Named moves, each a turn or a mirror, and the order they were made in; the first pair answered
move vete:
[-0.43  1.50 -1.00  3.31 -0.28  3.77  2.06  0.83 -1.57  0.41  0.05  0.36
 -0.96  1.60 -2.51  3.15 -0.82 -0.49  1.79 -0.53 -0.39 -4.92  3.04 -0.53
 -1.45  3.20] -> [ 2.28  3.00 -2.65  1.05 -2.01  1.12  2.13  0.90 -2.54  1.59 -2.32 -0.80
 -0.25 -2.18 -3.67  2.48 -1.17 -1.27 -0.41 -2.64  0.81  0.48  0.33 -1.29
 -5.04  0.36]
[-1.76  0.76 -1.23  1.18  0.90  1.88  1.08 -0.16 -0.57  0.34  0.97  0.39
  0.39  1.14  0.54  0.18 -0.06  1.68  1.24  2.42 -0.82 -2.19  0.43  1.16
  0.94  1.72] -> [-0.04  2.07 -2.84 -0.78 -0.85 -0.77  1.19 -0.10 -0.79  1.22 -1.13 -0.39
  0.93 -1.60 -0.32 -0.16 -0.25  1.00 -0.64  0.90  0.34  2.35 -1.48  0.53
 -1.89 -0.66]
[-1.27 -0.85  0.73  1.35  0.04  1.22 -0.47  0.41  0.88  0.11  1.14  1.31
  0.74  1.57  0.40 -0.10 -0.42 -0.28  1.45 -0.01 -0.17 -3.50  1.47  0.43
  1.83  0.99] -> [ 1.31  0.48 -1.29 -0.64 -2.02 -1.60 -0.41  0.60  0.32  1.34 -1.15  0.22
  1.30 -1.98 -0.67 -0.81 -0.55 -0.64 -0.70 -1.73  0.92  1.87 -1.23 -0.61
 -1.36 -1.98]
[-2.50 -1.04 -0.46  2.39  1.87  0.52 -0.04 -0.19  0.13 -2.33 -0.62  1.06
  2.79  3.36 -0.05 -0.65  1.08  0.59  2.50  0.64  0.07 -0.92  2.43  3.93
  2.30 -0.24] -> [ 0.15  0.16 -2.58 -0.16  0.12 -2.09  0.02  0.02 -0.80 -1.12 -2.68 -0.12
  3.65 -0.41 -1.16 -1.10  0.92  0.04  0.41 -1.06  1.33  4.82 -0.22  2.81
 -0.98 -3.16]
move von:
[-1.39 -0.03 -0.60  1.48  0.39 -0.14 -0.39 -0.58  0.66 -2.19 -2.40  1.15
  3.77  2.30  0.25  1.30  2.83  0.18  1.49 -0.12  1.29  1.48  1.54  2.79
  1.28 -1.64] -> [ 2.18 -0.57  0.30  0.14  0.67 -2.63  1.49 -1.86  0.22  1.14 -0.40  0.21
  2.90 -0.63 -2.30 -0.03  0.15 -1.01  0.59 -2.14  0.34  1.30 -0.61 -2.23
 -0.80 -4.26]
[ 0.31  0.73  0.55 -0.08  0.64 -2.19  2.32 -0.50 -1.23  0.79  2.22 -1.25
  0.74 -0.41 -0.74 -2.11  0.60 -0.79  0.28 -1.50 -1.17 -2.16  0.92 -1.36
 -0.99 -0.36] -> [-1.32  2.16 -0.60 -0.07  0.22 -1.00  1.64  1.30 -1.46  0.28  0.72 -0.93
  0.37  0.05  0.36 -2.33  1.69 -0.68 -0.16  0.27 -0.68 -1.93  1.75  2.16
 -1.65  1.48]
[ 0.03  1.90 -0.61  1.22  1.66  1.85  1.40  3.34 -1.56  0.50 -0.69 -1.24
 -1.61 -0.33 -0.60 -2.35 -0.33 -0.75 -0.25  2.06  0.14 -2.10  0.63  3.46
 -2.44  2.18] -> [-0.66 -0.51  1.75  2.71  2.17  2.31  0.49 -0.77  0.25 -3.18  1.09 -0.07
  0.84  2.07  0.32 -0.34  0.63  0.23  3.67  0.12  0.49 -3.67  1.85  1.32
  1.97 -0.13]
[ 2.35  1.39 -1.89  2.26  3.19 -2.09 -1.12 -1.22 -1.95  3.77 -1.76 -0.81
  3.24 -3.56 -5.53 -1.17 -0.71  0.21 -3.92 -0.72  2.99 -0.88 -1.68  0.96
 -0.53 -1.52] -> [-0.87  1.37 -2.30  3.70  2.50  0.66 -2.89 -0.62 -1.40  0.51 -3.60  0.19
  4.23 -0.42 -2.90  0.33  1.72  1.47 -2.30  0.80  3.74 -1.38  0.17  5.56
  1.66  0.70]
move Vubor:
[ 2.72 -0.40 -3.57 -1.43 -1.51 -0.27 -0.68 -2.42 -0.23  0.02  0.11  1.39
 -2.40 -3.19 -1.55 -1.42 -0.03 -1.00  0.92 -0.09 -1.76 -0.13  1.11 -5.03
  1.19  1.17] -> [ 1.47  0.62 -4.16 -1.36 -1.62  1.27 -0.74  0.00 -0.70  0.53 -0.94  1.44
 -3.70 -3.13 -0.89 -1.94  0.60 -1.02 -0.13  1.97 -1.94 -0.40  1.32 -2.55
 -0.15  3.93]
[-1.57  1.11 -0.97 -0.26  0.97 -0.15 -0.07  0.95 -0.28 -0.15 -2.48 -0.34
  1.26  0.79  0.23  0.28  1.48 -0.08 -0.87  0.11  1.65  1.60 -0.11  2.61
 -0.38 -0.10] -> [-1.03  0.15 -0.55  0.05  1.38 -0.85  0.29 -0.13 -0.34 -0.44 -1.79 -0.16
  2.86  1.38 -0.13  0.42  1.67 -0.06  0.55 -1.00  1.61  1.29  0.15  1.44
  0.61 -1.57]
[-0.87  0.20 -1.12  2.16  1.99  0.57  0.48  1.90 -0.98  0.18 -2.22  1.26
  0.55  1.29 -1.04 -0.51  1.15  0.48 -0.19 -0.44  0.24 -2.56  1.94  0.10
  0.07  0.17] -> [ 0.74 -0.65 -0.41  1.60  1.43 -0.94  0.28 -0.48 -0.09 -0.68 -1.13  0.99
  1.01  0.45 -1.25  0.30  0.65  0.79  0.46 -2.35  0.39 -1.99  1.13 -3.12
  0.94 -2.18]
Then:
(two moves a pair)
[-0.65  0.20 -0.87 -0.01 -1.48 -0.52 -0.92  0.10  2.07 -1.64 -0.69  1.12
  2.37  0.06  1.32  1.55  1.26 -0.22  0.37 -1.57  1.24  1.98 -0.63  0.46
  0.53 -2.15] -> [ 0.14  0.03 -0.75 -0.66 -1.86 -0.86 -1.12 -0.29  2.08 -0.87 -0.01  0.27
  1.32 -0.67  1.19  1.56  0.45 -0.06 -0.03 -1.67  1.20  2.21 -1.96 -1.16
  0.12 -2.26] : Vubor, von
[ 0.75 -1.61  0.81  0.01  1.06 -1.25 -0.59 -3.35  0.38 -0.58  0.01  1.02
 -0.16  1.09  0.78  0.14 -0.84 -2.05  0.98  0.01  0.50 -0.66  0.22 -0.43
  1.58  1.44] -> [ 1.23 -0.83  0.33 -0.16  1.41 -0.94 -0.08 -1.63 -0.57  1.45  0.17  0.83
 -1.80  0.05 -0.06 -1.10 -1.72 -2.52 -0.41  1.10  0.15 -1.23  0.12  0.08
  0.16  2.84] : von, vete
[-0.64  3.05  1.98 -0.92 -3.79 -1.87 -1.81  1.26  1.51  1.80  0.81 -3.41
 -3.24 -1.94  2.63 -1.06 -2.58  1.04 -1.60  2.17  0.23 -0.99 -5.62  1.30
  0.12 -2.35] -> [-3.78  2.29  2.39  1.74 -2.38  0.52 -2.00  0.97  1.57 -1.31 -0.18 -1.52
 -0.18  2.63  3.57 -0.13  0.40  2.13  1.39  2.76  0.68 -3.24 -2.13  5.54
  3.17 -1.13] : von, Vubor
[ 1.15 -0.67  0.16 -0.67 -0.26 -0.07 -0.15  0.07  0.12  2.81  2.14 -0.31
 -0.73 -0.07 -0.19 -0.92 -2.13 -0.72 -0.55  0.26 -1.86 -1.86 -0.57 -1.62
  0.28 -0.15] -> [-0.39 -1.00  0.03  0.79  0.88  0.77  0.05  0.70 -0.08  1.15  0.81  0.68
  1.68  2.41  0.13 -0.23 -0.30 -0.64  1.25  0.36 -1.72 -2.72  1.43  1.34
  1.64  0.22] : von, Vubor
[ 1.41  0.30  0.05  0.36  0.61 -1.21  1.50  0.54 -0.70  0.68 -2.12  1.05
  2.17 -0.26 -1.11 -0.43  0.60  0.22  0.24 -0.73  0.67  0.41  0.76  1.17
 -1.14 -1.63] -> [ 1.80  0.12  0.15 -0.16 -0.12 -1.93  0.77 -0.63 -0.15 -0.51 -1.83  0.50
  1.91 -0.69 -0.47  0.08  0.31  0.47  0.69 -1.55  0.95  1.27  0.10 -0.44
 -0.71 -2.50] : von, Vubor
[ 1.03 -0.64 -2.81 -1.87 -0.47 -2.46  0.74  0.39  0.76 -0.55 -3.49 -1.72
  2.84 -1.32 -0.90  1.36  0.45 -3.53 -2.18 -1.44  2.34  3.38 -0.87  2.81
 -0.89 -0.73] -> [ 0.87 -0.97 -2.28 -1.09  0.39 -2.31  1.37  0.16  0.51 -0.66 -3.67 -0.98
  3.82 -0.39 -1.23  1.11  1.26 -3.46 -1.52 -1.86  2.19  2.36  0.03  3.12
 -0.12 -0.87] : Vubor, Vubor
[ 1.44 -0.13 -0.05 -2.58  0.36  1.99 -1.05  0.50  1.63  1.58  4.03 -1.97
 -1.60 -0.98 -1.18  0.76 -2.55 -1.84 -1.46 -0.75  1.32  1.96 -0.55 -2.59
 -2.52 -1.95] -> [-0.87  0.03  0.27 -1.54  1.15  4.17 -1.47  2.24  1.49  1.41  4.09 -1.30
 -3.12  0.47 -0.59  0.49 -2.43 -1.14 -1.39  1.58  0.94 -0.63  1.01 -0.23
 -2.12  1.11] : vete, von
[ 0.36  1.12 -1.68  0.50  0.54  0.32  0.02 -0.12  0.95  1.20  0.67 -0.47
 -3.05 -2.05 -1.98 -3.75 -0.24  0.87 -1.29 -0.23 -1.14 -1.04 -1.26 -1.79
 -0.34  0.50] -> [-1.44  0.14 -1.38  2.51  1.38  1.47 -0.57 -1.21  1.02 -1.69 -0.03  0.78
 -0.44  1.04 -0.79 -2.21  2.21  1.69  1.50 -0.95 -0.61 -1.66  0.81  0.46
  2.89  0.48] : von, Vubor
[-2.37  0.99  2.46 -0.43  0.27  0.14 -4.07  5.07  1.14 -2.23  2.02 -2.85
 -1.91 -2.07  1.07  0.19 -0.44 -0.87  2.22  2.92 -1.05  3.96 -1.39  2.18
 -0.45  3.17] -> [ 0.05 -0.61  3.30 -0.59  0.21 -1.99 -3.75  1.50  2.00 -3.18  3.38 -3.21
 -0.26 -2.52  0.43  1.03 -0.53 -0.75  3.61 -0.10 -1.12  5.42 -2.38 -2.06
  0.96 -0.78] : von, vete
[ 0.85  0.29 -1.23 -2.33  1.83 -0.54 -0.09  2.10 -0.25 -4.17 -2.32  5.49
  0.12  1.78  1.94  5.37  0.56  0.90  0.77  0.56 -1.32  0.50 -0.04  2.73
  0.07 -1.20] -> [ 2.65 -1.40  0.58 -1.97  2.87 -1.39  1.37  0.04 -0.01 -3.02  1.10  5.55
 -0.30  1.47  0.74  4.77 -0.91  0.40  1.76 -0.73 -2.62 -2.22 -0.06 -1.82
  1.33 -2.65] : von, vete
[-0.23  1.74 -1.00  0.07  1.00  1.55  0.76  0.42 -3.69  4.24 -1.41  1.74
 -1.04 -1.38 -2.76 -3.27 -1.41 -1.92 -1.98  1.86  0.30  0.04  1.43  0.00
 -2.17  2.87] -> [-0.45 -1.41  1.31  0.86  0.36  1.35 -1.48 -5.36 -1.07 -1.49  0.03  2.14
  2.06  1.59 -0.47  0.25  0.08 -0.35  2.51 -0.87  0.96  0.15  1.79 -3.93
  3.78 -0.54] : von, Vubor
[-2.20 -1.21  3.66  3.30  1.21 -0.96 -2.05 -2.76  2.11 -3.02 -0.97 -0.19
 -0.07  0.78 -2.57  1.47 -1.20  0.92  0.93  2.96 -0.15 -1.82 -0.17 -0.83
 -1.25 -0.09] -> [-1.22 -0.49  2.81  1.93  0.21 -1.73 -1.78 -1.79  1.55 -1.31 -0.88 -1.14
 -1.91 -1.61 -2.88  0.84 -2.32  0.34 -1.76  3.73 -0.21 -0.25 -1.59 -1.70
 -3.71 -0.10] : Vubor, von
[-1.32 -0.09 -1.00 -1.69 -1.69  0.70 -0.73 -2.27  1.67 -4.86 -1.41 -1.45
  0.77  0.89  2.80  3.92  0.24  2.36  0.90  2.76  1.31  2.80 -0.95  3.39
  2.48  0.17] -> [ 0.74 -2.58  1.72 -0.93  0.57  0.13  1.37 -4.77  1.68 -2.50  3.30 -1.53
 -0.50  1.41  1.12  2.76 -2.07  1.76  2.54  1.81 -0.69 -2.16 -0.78 -2.49
  4.05 -0.63] : von, vete
[-1.19 -0.35  1.26  0.28 -0.86  2.47 -0.76 -0.14  2.00  0.86  3.16 -1.23
 -4.64 -1.21  1.20 -0.77 -3.32  1.23 -0.45  2.16 -1.15 -3.16 -0.38 -2.65
  1.76  3.89] -> [-2.93  1.31 -0.83 -0.23 -2.73  2.62 -3.19  0.74  2.07 -2.53 -0.95 -0.92
 -2.48 -0.45  3.42  0.59 -0.77  2.14 -0.91  2.38  0.59  1.54 -0.31  2.08
  1.59  3.91] : vete, von
[-1.52  0.18 -0.31  0.34 -0.93  0.02 -0.41  1.83  0.21 -0.15  0.52 -1.04
 -1.88 -0.05  0.97  0.52 -0.06 -0.13 -0.34  1.79  0.12 -1.07 -0.78  2.00
 -0.13  3.07] -> [-0.77 -1.04  0.73  0.38 -0.99 -0.56 -0.89 -0.27  1.33 -1.27  2.07 -1.22
 -1.80  0.15  1.14  1.32 -0.24  0.21  0.77  0.86  0.02 -1.27 -1.57 -0.81
  1.84  1.67] : von, Vubor
[ 1.73 -0.18  0.76 -0.73 -0.44 -0.61 -0.13 -2.18 -0.37  0.28  1.33 -0.14
 -1.53 -2.14  0.11  0.43 -1.31 -0.51  0.15 -1.18  0.72 -0.04 -1.52 -3.27
 -0.50 -1.71] -> [ 0.22 -0.20  1.14 -0.45 -0.55  1.18 -0.88 -0.86 -0.10  0.19  1.82 -0.20
 -3.46 -1.30  1.05  0.31 -1.83 -0.20 -0.05  1.00 -0.01 -1.66 -1.03 -1.55
  0.01  1.01] : vete, Vubor
[-1.52 -0.89  2.99  2.32  1.86 -0.84  0.33 -3.77  1.25  1.54  0.51 -0.61
  3.06  0.99 -1.34 -2.78 -2.37 -2.99 -0.49  0.71  2.25 -1.40  2.37 -1.85
 -0.53 -0.94] -> [-2.60  1.26  1.09  1.72  0.60  0.00 -0.15 -0.81  0.54  1.72 -2.50 -0.71
  2.42  0.11 -0.95 -3.15 -1.34 -3.00 -2.75  2.29  2.96  1.06  2.07  2.28
 -3.27  0.43] : vete, von
[-0.85  0.48 -0.98 -0.50 -1.55 -1.51  0.47  1.65  1.39  0.59 -1.17 -0.09
 -0.46  0.14 -2.05 -0.37 -0.02  1.14 -1.11  1.83  1.30  1.42 -2.00  0.63
 -0.27  1.97] -> [ 0.28 -0.59  0.05 -0.31 -1.39 -2.31  0.96 -0.12  1.69  0.73  0.62 -0.17
  0.24  0.22 -2.39 -0.34 -0.63  0.70 -0.27  0.52  0.89  0.75 -2.24 -2.55
  0.82  0.22] : von, von
[ 1.89 -1.17  0.02  3.61  1.95  0.77  0.06 -1.36  1.69 -3.51 -0.35  2.47
  0.85  1.95  0.17 -1.82  2.11  0.51 -0.51 -3.63 -0.45  1.53  2.70 -1.67
 -1.18 -1.10] -> [ 1.89  0.85 -1.22  1.75 -0.33  0.36 -1.47  0.38  2.11 -2.67 -1.40  0.88
 -2.41 -0.84  1.27 -2.00  0.94  0.71 -3.51 -2.14  0.00  4.05  0.75 -1.07
 -3.56  0.58] : Vubor, von
[ 2.18  0.67  1.21 -1.56  1.10  0.40  1.63  2.44 -0.72 -0.66  0.20 -1.78
  3.77  2.03 -0.10  1.15 -3.75  1.53  3.26  5.01 -0.61 -1.09 -2.32  1.04
 -3.78  2.24] -> [ 3.40  0.25  0.55 -2.16 -0.01 -1.19  1.53  1.44 -0.56 -1.40 -0.31 -2.04
  4.93  1.09 -0.39  1.49 -3.41  1.53  3.44  3.30 -0.08  1.37 -3.41 -0.21
 -3.82 -0.11] : von, vete
[-1.12  2.62 -3.02 -0.04 -0.16  1.35  1.41  4.45 -0.86  2.36 -2.89 -0.16
  0.51 -0.14 -1.61 -1.12  1.36 -1.03 -2.41  1.58  0.58  2.28  0.82  5.24
 -3.06  1.01] -> [-0.81 -2.23  1.20  2.35  2.23  1.30  1.69 -2.05  1.10 -0.94  2.47  0.79
  2.87  3.67 -1.41  0.99  1.20  0.11  3.34 -1.14 -0.26 -3.10  2.67 -1.35
  3.93 -2.00] : vete, von
[ 2.28 -1.50  1.66  1.75 -2.46 -0.97 -1.82  0.52  0.65  1.46 -2.45 -0.28
  1.08 -0.97  2.63  1.97 -1.98  0.12 -0.27 -2.08  0.13  3.60 -5.26 -4.02
 -1.22 -0.35] -> [ 1.79 -1.71  2.56  2.28 -0.83  0.41 -0.39  2.07 -0.06  4.21  0.04 -0.28
 -1.62 -0.38  1.82  0.55 -3.83 -0.41 -0.80 -0.41 -1.28 -1.17 -4.59 -4.27
 -1.58  2.01] : vete, von
[-1.69  0.68  0.47 -0.25 -0.17  0.75 -0.23  1.28 -0.50 -0.83 -0.62  0.71
  0.76  0.96  0.90  0.88  1.10 -0.41  0.33  0.82 -0.05 -0.49  0.67  1.87
  0.52  1.61] -> [ 0.67 -0.21  1.28 -0.65 -0.20 -1.32  0.30 -0.89 -0.43 -0.02  0.65  0.42
  1.28 -0.18 -0.36  0.87 -0.10 -0.68  0.40 -1.33 -0.40 -0.09 -0.36 -2.25
  0.70 -1.04] : von, vete
[-2.04  1.86  1.16 -2.66 -1.93  0.34  0.43  1.17 -1.96 -0.21 -1.65 -0.37
 -2.59  0.60  2.92 -3.07 -0.91 -4.45 -0.10  4.71  1.86 -4.05 -1.53  3.50
 -0.69 -1.50] -> [ 0.66  0.70  2.43 -2.93 -1.40 -1.65  1.73 -0.90 -1.99  1.03  0.62 -0.82
 -2.53 -0.91  1.11 -3.40 -2.53 -4.64  0.27  2.80  1.23 -4.45 -2.77 -1.24
 -0.70 -4.10] : von, von
[-2.60  2.97  0.52 -0.81 -0.09  3.08 -2.56  1.47 -0.63 -2.55 -0.99  0.12
  0.24  1.26  2.58  1.40  3.83  1.02 -0.54  3.05  1.92  1.33  1.10  6.66
  0.59  3.31] -> [ 1.28  1.82  0.45 -1.70 -0.19 -1.34 -0.80 -1.75 -1.24 -2.12 -2.16  0.23
  5.10 -0.06 -0.19  1.98  4.99 -0.26  0.49 -2.58  2.68  5.30  0.11  3.07
  0.03 -3.73] : Vubor, vete
[ 0.58 -0.74  0.15  0.29 -0.91 -1.37  0.12 -3.39  1.08 -2.59 -0.74 -0.66
  3.60  1.21  1.32  1.25  1.04  0.99  2.44 -2.44  0.86  2.43 -0.14 -1.19
  2.44 -4.22] -> [-1.73 -0.85  1.46  1.85  1.69  2.51  1.66 -0.22  0.23 -0.18  2.54 -0.16
  0.02  3.14  1.22 -0.84 -0.44  0.83  2.47  2.06 -1.00 -5.05  2.66  0.90
  2.58  1.69] : von, vete
